In the data rows, 500 means zero.
A hidden rule labels the rows of this table. It goes by one to three of the table's principal directions, not those with the most spread.
tensor([490, 452, 504, 504, 275, 569, 452, 597, 447, 586, 424, 371, 459, 382, 565, 463, 330, 433,
        535, 611, 369, 569, 367, 538, 543, 395, 494, 591, 617]) 5
tensor([666, 456, 488, 369, 723, 352, 764, 256, 631, 271, 537, 531, 469, 495, 413, 688, 443, 591,
        418, 343, 515, 479, 231, 366, 371, 465, 468, 428, 440]) 8
tensor([528, 497, 550, 583, 366, 748, 431, 526, 357, 614, 476, 418, 626, 499, 562, 439, 495, 490,
        468, 667, 418, 567, 490, 578, 517, 414, 349, 531, 539]) 2
tensor([477, 490, 505, 349, 624, 291, 593, 505, 552, 418, 512, 507, 507, 510, 528, 648, 547, 562,
        514, 349, 569, 503, 514, 377, 402, 494, 621, 445, 466]) 6
tensor([531, 455, 484, 521, 508, 605, 504, 464, 448, 509, 512, 461, 550, 548, 474, 483, 513, 513,
        504, 544, 425, 509, 498, 417, 452, 488, 399, 495, 455]) 7
tensor([598, 511, 389, 488, 448, 255, 518, 513, 520, 569, 482, 433, 333, 324, 428, 518, 418, 438,
        570, 409, 491, 564, 421, 485, 478, 518, 677, 596, 616]) 8
tensor([293, 563, 626, 482, 715, 601, 289, 641, 347, 545, 561, 591, 837, 863, 598, 544, 908, 617,
        458, 484, 726, 471, 999, 416, 423, 615, 502, 361, 269]) 4
tensor([619, 577, 507, 507, 609, 399, 608, 324, 688, 374, 511, 621, 381, 442, 369, 536, 442, 476,
        398, 442, 604, 405, 321, 634, 561, 538, 506, 492, 534]) 2
tensor([399, 482, 493, 529, 445, 566, 451, 555, 548, 505, 482, 509, 436, 514, 472, 377, 471, 435,
        565, 533, 469, 416, 531, 467, 605, 553, 483, 529, 484]) 5
tensor([379, 521, 534, 358, 715, 348, 481, 567, 517, 465, 537, 549, 623, 672, 494, 615, 743, 565,
        530, 361, 640, 432, 779, 303, 381, 577, 598, 407, 367]) 4
tensor([393, 545, 392, 671, 277, 527, 399, 616, 591, 646, 483, 543, 234, 329, 424, 174, 407, 314,
        669, 567, 431, 391, 574, 645, 764, 613, 554, 627, 631]) 8
tensor([414, 552, 523, 534, 650, 535, 401, 507, 531, 489, 540, 616, 571, 684, 419, 457, 692, 502,
        482, 486, 620, 382, 746, 469, 510, 630, 479, 444, 374]) 2
tensor([361, 526, 493, 570, 475, 571, 389, 592, 517, 551, 513, 572, 482, 569, 489, 361, 581, 455,
        561, 538, 520, 412, 706, 527, 595, 593, 499, 497, 461]) 7
tensor([459, 451, 531, 354, 567, 400, 555, 533, 495, 434, 491, 459, 567, 545, 565, 645, 519, 566,
        504, 421, 508, 530, 500, 355, 387, 453, 555, 451, 454]) 1
tensor([363, 611, 735, 467, 620, 759, 318, 615, 296, 617, 508, 493, 950, 783, 632, 556, 883, 585,
        390, 599, 721, 493, 872, 504, 460, 485, 378, 402, 368]) 5
tensor([383, 424, 488, 421, 517, 505, 456, 616, 418, 536, 502, 427, 590, 601, 547, 517, 590, 525,
        596, 475, 440, 511, 673, 271, 405, 504, 512, 475, 412]) 7
tensor([414, 516, 571, 487, 703, 595, 442, 502, 424, 450, 573, 601, 732, 769, 555, 570, 754, 630,
        436, 482, 609, 478, 782, 434, 396, 559, 431, 358, 305]) 7
tensor([351, 562, 547, 466, 613, 412, 372, 639, 427, 557, 532, 547, 626, 637, 578, 519, 747, 549,
        530, 411, 690, 499, 834, 463, 486, 601, 640, 444, 411]) 6
tensor([459, 365, 382, 495, 465, 430, 433, 603, 364, 538, 510, 388, 475, 542, 541, 496, 477, 530,
        626, 445, 381, 617, 590, 269, 390, 536, 594, 525, 427]) 5
tensor([354, 535, 556, 506, 564, 563, 419, 593, 444, 529, 535, 561, 626, 636, 578, 458, 688, 545,
        521, 490, 599, 464, 758, 490, 525, 563, 506, 435, 408]) 8
tensor([509, 496, 482, 530, 580, 506, 552, 413, 583, 400, 532, 590, 439, 534, 446, 472, 484, 512,
        478, 467, 517, 435, 460, 513, 536, 558, 468, 466, 448]) 8
tensor([433, 468, 516, 508, 547, 604, 422, 527, 477, 496, 504, 504, 572, 646, 463, 470, 574, 497,
        505, 541, 485, 444, 615, 388, 480, 543, 427, 479, 398]) 2
tensor([513, 516, 452, 524, 483, 404, 498, 514, 505, 521, 512, 524, 427, 442, 504, 492, 488, 497,
        525, 459, 513, 530, 521, 553, 506, 525, 583, 513, 535]) 6
tensor([425, 488, 583, 467, 542, 592, 447, 539, 452, 471, 495, 500, 633, 629, 567, 539, 567, 546,
        457, 528, 543, 498, 573, 463, 480, 490, 458, 450, 419]) 4
tensor([589, 531, 615, 437, 625, 560, 696, 313, 581, 320, 523, 582, 587, 514, 550, 631, 477, 604,
        341, 483, 567, 478, 287, 611, 489, 408, 378, 400, 479]) 8
tensor([440, 489, 548, 505, 548, 611, 400, 543, 425, 516, 506, 501, 641, 659, 518, 516, 608, 531,
        468, 553, 521, 492, 645, 436, 451, 518, 438, 461, 404]) 8
tensor([522, 535, 585, 418, 664, 529, 596, 380, 605, 378, 516, 581, 589, 594, 441, 599, 574, 543,
        399, 482, 576, 392, 464, 478, 457, 483, 398, 416, 434]) 2
tensor([294, 523, 545, 523, 519, 565, 271, 727, 308, 652, 520, 470, 692, 680, 622, 428, 765, 530,
        582, 497, 616, 537, 921, 411, 506, 597, 581, 476, 388]) 7
tensor([625, 526, 570, 447, 633, 538, 668, 319, 539, 389, 524, 516, 581, 503, 475, 595, 519, 561,
        396, 462, 558, 484, 328, 503, 467, 447, 394, 446, 478]) 8
tensor([484, 492, 495, 529, 390, 515, 478, 572, 416, 571, 487, 441, 497, 424, 602, 467, 459, 504,
        537, 522, 471, 591, 492, 558, 532, 462, 543, 533, 559]) 5
tensor([275, 531, 726, 490, 523, 927, 344, 661, 264, 619, 514, 474, 968, 799, 711, 470, 836, 598,
        454, 680, 562, 485, 888, 464, 481, 435, 261, 379, 343]) 7
tensor([575, 483, 453, 443, 517, 344, 555, 454, 571, 455, 482, 480, 405, 430, 436, 584, 411, 481,
        496, 441, 478, 510, 376, 460, 443, 484, 572, 526, 543]) 5
tensor([398, 379, 452, 493, 334, 530, 439, 655, 392, 543, 474, 406, 481, 486, 646, 483, 390, 521,
        594, 545, 332, 610, 526, 425, 463, 443, 543, 520, 502]) 7
tensor([556, 416, 540, 285, 558, 350, 683, 437, 560, 342, 463, 418, 515, 457, 556, 742, 368, 574,
        452, 405, 456, 555, 241, 357, 357, 361, 538, 461, 508]) 2
tensor([537, 461, 462, 448, 522, 426, 520, 515, 427, 538, 502, 409, 530, 486, 505, 554, 528, 520,
        548, 444, 475, 571, 510, 362, 406, 484, 545, 514, 493]) 6
tensor([668, 525, 580, 489, 442, 639, 645, 358, 485, 492, 469, 420, 569, 378, 513, 546, 403, 505,
        400, 584, 458, 545, 208, 603, 512, 344, 335, 525, 604]) 3
tensor([545, 529, 523, 675, 322, 792, 353, 552, 291, 717, 485, 400, 623, 477, 541, 345, 538, 455,
        497, 698, 434, 591, 565, 625, 564, 457, 352, 577, 562]) 4
tensor([487, 459, 470, 336, 515, 211, 599, 563, 508, 443, 494, 468, 465, 416, 627, 707, 446, 587,
        529, 356, 498, 613, 464, 446, 358, 422, 702, 462, 545]) 4
tensor([491, 494, 456, 544, 417, 457, 413, 565, 479, 551, 482, 496, 435, 471, 505, 481, 445, 468,
        517, 528, 468, 540, 532, 552, 504, 514, 569, 539, 538]) 5
tensor([782, 492, 356, 483, 506, 268, 738, 256, 708, 415, 485, 474, 192, 222, 255, 531, 247, 402,
        504, 405, 404, 464, 72, 494, 493, 478, 529, 600, 658]) 4
tensor([539, 558, 536, 557, 406, 594, 488, 496, 485, 578, 480, 484, 511, 417, 507, 443, 477, 456,
        471, 585, 501, 501, 450, 645, 577, 453, 443, 540, 592]) 2
tensor([604, 484, 481, 426, 658, 306, 610, 386, 535, 360, 530, 528, 477, 508, 494, 665, 478, 589,
        431, 349, 581, 561, 382, 454, 397, 511, 598, 453, 453]) 7
tensor([471, 537, 586, 531, 535, 706, 489, 481, 453, 531, 514, 508, 649, 586, 512, 439, 621, 511,
        468, 576, 538, 446, 577, 511, 543, 492, 349, 468, 453]) 5
tensor([549, 485, 433, 528, 396, 437, 598, 494, 494, 536, 502, 449, 377, 315, 542, 433, 393, 480,
        579, 461, 436, 562, 374, 549, 559, 469, 552, 553, 605]) 8
tensor([558, 509, 567, 467, 531, 653, 634, 385, 534, 469, 499, 470, 579, 481, 461, 488, 508, 497,
        466, 546, 465, 432, 364, 467, 520, 427, 316, 485, 505]) 8
tensor([367, 471, 536, 357, 650, 394, 522, 545, 571, 381, 521, 577, 570, 655, 533, 634, 602, 576,
        502, 411, 546, 430, 650, 357, 392, 521, 550, 389, 380]) 2
tensor([541, 492, 434, 504, 494, 410, 567, 465, 548, 494, 506, 487, 387, 405, 447, 462, 447, 467,
        557, 437, 479, 490, 426, 469, 529, 525, 548, 537, 540]) 8
tensor([704, 542, 508, 459, 531, 352, 645, 352, 539, 440, 489, 476, 446, 342, 486, 641, 388, 529,
        397, 430, 555, 590, 219, 613, 461, 420, 553, 521, 609]) 2
tensor([338, 519, 409, 663, 374, 660, 287, 651, 503, 692, 509, 543, 427, 551, 375, 203, 603, 346,
        659, 635, 402, 349, 835, 481, 626, 640, 435, 566, 491]) 2
tensor([575, 582, 519, 432, 707, 264, 588, 418, 518, 433, 554, 571, 533, 500, 512, 647, 633, 594,
        437, 313, 712, 540, 532, 528, 434, 546, 649, 438, 476]) 5
tensor([564, 508, 480, 525, 330, 431, 536, 522, 499, 538, 461, 459, 384, 301, 578, 509, 318, 475,
        497, 526, 449, 600, 317, 680, 551, 412, 578, 563, 658]) 4
tensor([532, 464, 395, 490, 517, 323, 533, 465, 607, 439, 499, 527, 311, 439, 403, 503, 393, 459,
        548, 416, 460, 473, 419, 444, 493, 559, 601, 531, 515]) 1
tensor([561, 559, 414, 466, 564, 289, 615, 413, 709, 471, 512, 573, 301, 372, 312, 479, 481, 412,
        554, 398, 520, 361, 448, 490, 528, 564, 570, 532, 578]) 4
tensor([293, 482, 594, 457, 489, 602, 338, 706, 345, 567, 495, 474, 719, 681, 684, 526, 666, 569,
        519, 544, 550, 547, 795, 440, 461, 494, 524, 436, 399]) 4
tensor([387, 503, 612, 411, 580, 622, 499, 543, 476, 477, 504, 508, 694, 647, 568, 549, 646, 554,
        478, 527, 539, 441, 636, 411, 456, 465, 404, 416, 408]) 3
tensor([557, 481, 458, 467, 547, 416, 599, 414, 594, 418, 512, 537, 415, 466, 437, 544, 438, 504,
        490, 452, 466, 467, 401, 476, 463, 497, 502, 484, 504]) 3
tensor([648, 505, 401, 592, 454, 466, 568, 367, 609, 482, 496, 516, 292, 358, 335, 408, 341, 408,
        508, 507, 428, 459, 287, 565, 573, 532, 474, 581, 585]) 3
tensor([508, 480, 462, 606, 502, 664, 398, 495, 411, 582, 520, 466, 549, 592, 415, 371, 581, 462,
        533, 572, 457, 479, 610, 417, 512, 571, 392, 530, 430]) 7
tensor([629, 467, 491, 488, 549, 499, 569, 389, 475, 443, 508, 473, 531, 503, 480, 601, 449, 552,
        424, 497, 464, 566, 359, 482, 402, 447, 450, 484, 487]) 2
tensor([395, 480, 603, 439, 593, 630, 437, 556, 408, 472, 519, 526, 745, 720, 607, 605, 662, 609,
        435, 543, 535, 507, 692, 429, 388, 463, 413, 387, 365]) 8
tensor([512, 515, 332, 646, 401, 361, 371, 560, 536, 601, 510, 553, 260, 410, 386, 359, 435, 395,
        593, 493, 458, 498, 596, 583, 564, 630, 645, 593, 566]) 5
tensor([477, 495, 627, 433, 539, 665, 548, 467, 478, 443, 488, 483, 675, 589, 567, 567, 540, 554,
        417, 561, 513, 479, 450, 481, 478, 412, 356, 439, 451]) 3
tensor([614, 525, 415, 410, 576, 65, 565, 487, 531, 457, 506, 497, 356, 355, 514, 689, 445, 546,
        494, 277, 622, 635, 414, 524, 400, 522, 818, 522, 578]) 8
tensor([598, 533, 395, 490, 426, 205, 657, 431, 697, 443, 484, 546, 176, 210, 437, 496, 275, 430,
        545, 380, 492, 491, 240, 646, 593, 501, 683, 572, 681]) 7
tensor([503, 529, 549, 522, 520, 638, 466, 455, 548, 497, 489, 539, 555, 575, 414, 477, 537, 465,
        442, 596, 493, 401, 518, 521, 514, 496, 363, 490, 479]) 7
tensor([487, 544, 575, 524, 465, 605, 487, 506, 470, 525, 490, 500, 567, 495, 557, 470, 520, 502,
        458, 555, 549, 503, 487, 605, 571, 469, 450, 498, 526]) 6
tensor([590, 535, 469, 499, 484, 380, 592, 420, 609, 467, 486, 515, 354, 350, 431, 495, 393, 451,
        492, 450, 521, 478, 320, 585, 562, 497, 556, 547, 599]) 3
tensor([530, 485, 387, 463, 407, 213, 583, 502, 680, 448, 461, 508, 182, 276, 431, 492, 268, 408,
        579, 396, 457, 479, 290, 541, 571, 518, 698, 583, 641]) 4
tensor([592, 469, 520, 475, 526, 557, 530, 418, 491, 451, 488, 481, 563, 543, 471, 603, 456, 531,
        414, 553, 444, 523, 395, 485, 402, 429, 405, 480, 484]) 7
tensor([568, 480, 463, 542, 475, 455, 467, 486, 450, 499, 497, 473, 458, 474, 514, 521, 428, 513,
        474, 488, 500, 592, 428, 540, 484, 509, 558, 529, 511]) 4
tensor([490, 458, 483, 545, 321, 601, 390, 647, 264, 706, 468, 308, 594, 445, 611, 435, 512, 482,
        589, 578, 410, 661, 571, 447, 482, 438, 506, 582, 558]) 6
tensor([614, 523, 457, 398, 578, 227, 661, 393, 650, 389, 504, 548, 369, 375, 443, 660, 407, 520,
        458, 371, 531, 498, 322, 530, 423, 466, 617, 487, 574]) 8
tensor([549, 468, 447, 541, 418, 421, 475, 544, 384, 547, 495, 422, 451, 412, 591, 505, 419, 525,
        527, 462, 486, 662, 437, 535, 495, 491, 618, 549, 545]) 5
tensor([459, 552, 470, 489, 450, 318, 443, 612, 484, 598, 480, 464, 420, 390, 523, 465, 524, 447,
        582, 413, 596, 539, 575, 530, 565, 551, 701, 568, 583]) 3
tensor([327, 539, 565, 608, 533, 657, 193, 735, 149, 707, 554, 473, 820, 756, 705, 437, 854, 603,
        524, 535, 662, 647, 999, 490, 466, 599, 557, 449, 343]) 5
tensor([411, 504, 578, 507, 556, 692, 461, 500, 504, 467, 517, 564, 636, 661, 506, 479, 605, 525,
        454, 584, 502, 409, 625, 486, 499, 502, 349, 426, 402]) 4
Here are more rows. What is the label of each one?
tensor([573, 501, 502, 508, 434, 548, 682, 387, 593, 442, 499, 509, 406, 340, 506, 455, 358, 485,
        496, 515, 422, 473, 255, 601, 583, 421, 412, 511, 593]) -> 8
tensor([393, 504, 456, 444, 688, 322, 517, 520, 576, 411, 568, 630, 478, 618, 485, 539, 650, 564,
        549, 342, 600, 425, 723, 391, 446, 628, 619, 409, 375]) -> 8
tensor([550, 529, 459, 531, 412, 426, 568, 480, 552, 522, 489, 495, 363, 323, 500, 443, 392, 453,
        534, 478, 485, 515, 370, 612, 588, 485, 559, 556, 618]) -> 5
tensor([550, 487, 434, 390, 665, 283, 596, 433, 583, 427, 533, 528, 465, 521, 399, 627, 562, 532,
        521, 359, 519, 461, 531, 333, 353, 534, 573, 459, 455]) -> 2
tensor([382, 498, 683, 277, 802, 563, 601, 438, 573, 304, 528, 568, 778, 786, 520, 687, 731, 627,
        404, 424, 641, 353, 610, 272, 381, 483, 374, 321, 283]) -> 7
tensor([477, 520, 540, 514, 550, 614, 473, 501, 440, 537, 522, 507, 629, 588, 507, 484, 629, 525,
        486, 536, 524, 480, 621, 471, 476, 505, 412, 464, 445]) -> 6
tensor([622, 473, 397, 480, 554, 259, 648, 349, 705, 326, 504, 577, 228, 373, 379, 554, 288, 479,
        481, 375, 482, 467, 221, 530, 512, 539, 608, 519, 542]) -> 6
tensor([407, 520, 479, 607, 454, 603, 382, 567, 494, 566, 516, 563, 481, 556, 481, 357, 556, 455,
        542, 569, 491, 439, 672, 559, 584, 580, 469, 507, 473]) -> 3
tensor([569, 497, 464, 548, 389, 512, 530, 469, 529, 531, 468, 446, 380, 361, 452, 421, 363, 422,
        526, 535, 438, 506, 326, 553, 586, 480, 491, 584, 598]) -> 6
tensor([497, 540, 438, 550, 469, 396, 443, 548, 494, 582, 506, 503, 411, 432, 463, 426, 524, 448,
        565, 458, 540, 509, 581, 532, 549, 571, 612, 553, 549]) -> 3
tensor([518, 571, 626, 416, 581, 510, 600, 447, 517, 447, 503, 533, 632, 501, 582, 615, 571, 571,
        402, 475, 616, 498, 451, 590, 489, 421, 467, 432, 515]) -> 6
tensor([564, 482, 474, 365, 620, 297, 654, 411, 608, 396, 504, 486, 432, 450, 426, 618, 473, 516,
        513, 354, 523, 468, 374, 359, 423, 494, 571, 483, 499]) -> 7
tensor([404, 472, 628, 420, 526, 713, 506, 557, 367, 521, 505, 441, 780, 644, 644, 556, 650, 594,
        480, 571, 484, 520, 623, 400, 422, 401, 349, 413, 411]) -> 5
tensor([636, 481, 470, 546, 356, 571, 626, 390, 560, 489, 469, 453, 371, 309, 460, 451, 280, 440,
        484, 583, 354, 512, 191, 606, 563, 398, 397, 569, 636]) -> 6
tensor([406, 477, 443, 526, 369, 492, 408, 646, 453, 629, 477, 428, 435, 442, 512, 377, 494, 421,
        637, 522, 432, 503, 611, 442, 556, 530, 564, 572, 547]) -> 6
tensor([537, 485, 460, 609, 230, 628, 407, 606, 348, 712, 447, 336, 473, 338, 552, 361, 395, 411,
        575, 641, 369, 618, 445, 578, 573, 424, 477, 633, 649]) -> 4
tensor([479, 517, 520, 419, 684, 420, 588, 416, 634, 361, 538, 616, 510, 596, 433, 585, 581, 547,
        458, 412, 572, 386, 538, 436, 447, 544, 488, 409, 411]) -> 3
tensor([429, 497, 549, 596, 170, 770, 388, 675, 318, 736, 431, 333, 567, 365, 656, 317, 430, 418,
        580, 707, 366, 597, 501, 625, 638, 379, 408, 608, 648]) -> 7
tensor([488, 533, 508, 529, 454, 560, 489, 491, 573, 532, 474, 503, 444, 458, 410, 399, 478, 407,
        522, 551, 495, 402, 466, 523, 602, 521, 445, 547, 543]) -> 4
tensor([439, 535, 619, 519, 570, 692, 371, 569, 293, 587, 525, 469, 806, 695, 618, 527, 742, 589,
        439, 562, 610, 564, 747, 482, 446, 495, 420, 435, 390]) -> 3
tensor([605, 465, 422, 612, 385, 624, 604, 367, 601, 478, 492, 496, 311, 357, 374, 335, 299, 403,
        530, 582, 334, 431, 243, 557, 621, 487, 354, 575, 578]) -> 8
tensor([526, 482, 355, 579, 565, 377, 501, 407, 707, 403, 527, 629, 225, 497, 266, 395, 405, 405,
        547, 441, 462, 349, 465, 466, 562, 664, 543, 531, 467]) -> 4
tensor([487, 520, 478, 458, 517, 378, 526, 528, 520, 519, 507, 509, 473, 455, 511, 533, 532, 505,
        535, 435, 530, 504, 551, 490, 474, 506, 584, 496, 530]) -> 3
tensor([448, 462, 620, 584, 417, 850, 384, 538, 330, 518, 484, 461, 710, 647, 650, 463, 503, 560,
        405, 686, 461, 572, 513, 577, 531, 429, 313, 465, 423]) -> 3
tensor([618, 472, 466, 452, 670, 380, 554, 406, 431, 437, 551, 494, 577, 576, 492, 666, 578, 613,
        443, 389, 543, 597, 508, 393, 316, 506, 541, 442, 415]) -> 3
tensor([487, 534, 540, 546, 531, 581, 391, 551, 348, 591, 520, 474, 658, 592, 559, 492, 654, 541,
        480, 524, 578, 568, 674, 507, 472, 523, 492, 486, 449]) -> 3
tensor([463, 515, 449, 452, 612, 285, 515, 509, 590, 443, 525, 568, 401, 509, 445, 526, 544, 501,
        545, 355, 592, 453, 575, 435, 495, 602, 652, 484, 464]) -> 7
tensor([440, 411, 442, 580, 156, 704, 426, 651, 406, 691, 424, 316, 420, 342, 537, 291, 321, 364,
        661, 686, 228, 535, 433, 468, 602, 410, 405, 639, 635]) -> 3
tensor([598, 541, 542, 464, 717, 436, 595, 331, 570, 351, 546, 603, 551, 588, 446, 631, 567, 586,
        370, 410, 632, 470, 438, 520, 436, 529, 480, 416, 417]) -> 3
tensor([311, 445, 450, 503, 390, 485, 318, 763, 334, 668, 495, 412, 552, 557, 617, 427, 604, 492,
        663, 506, 446, 575, 820, 364, 467, 543, 620, 524, 468]) -> 3
tensor([547, 439, 382, 609, 421, 503, 471, 472, 526, 497, 499, 495, 321, 447, 415, 386, 355, 438,
        555, 520, 391, 506, 407, 492, 552, 561, 506, 567, 511]) -> 7
tensor([435, 484, 494, 496, 530, 529, 495, 492, 597, 445, 499, 548, 444, 552, 425, 437, 491, 454,
        527, 502, 486, 385, 516, 442, 554, 557, 464, 494, 453]) -> 3
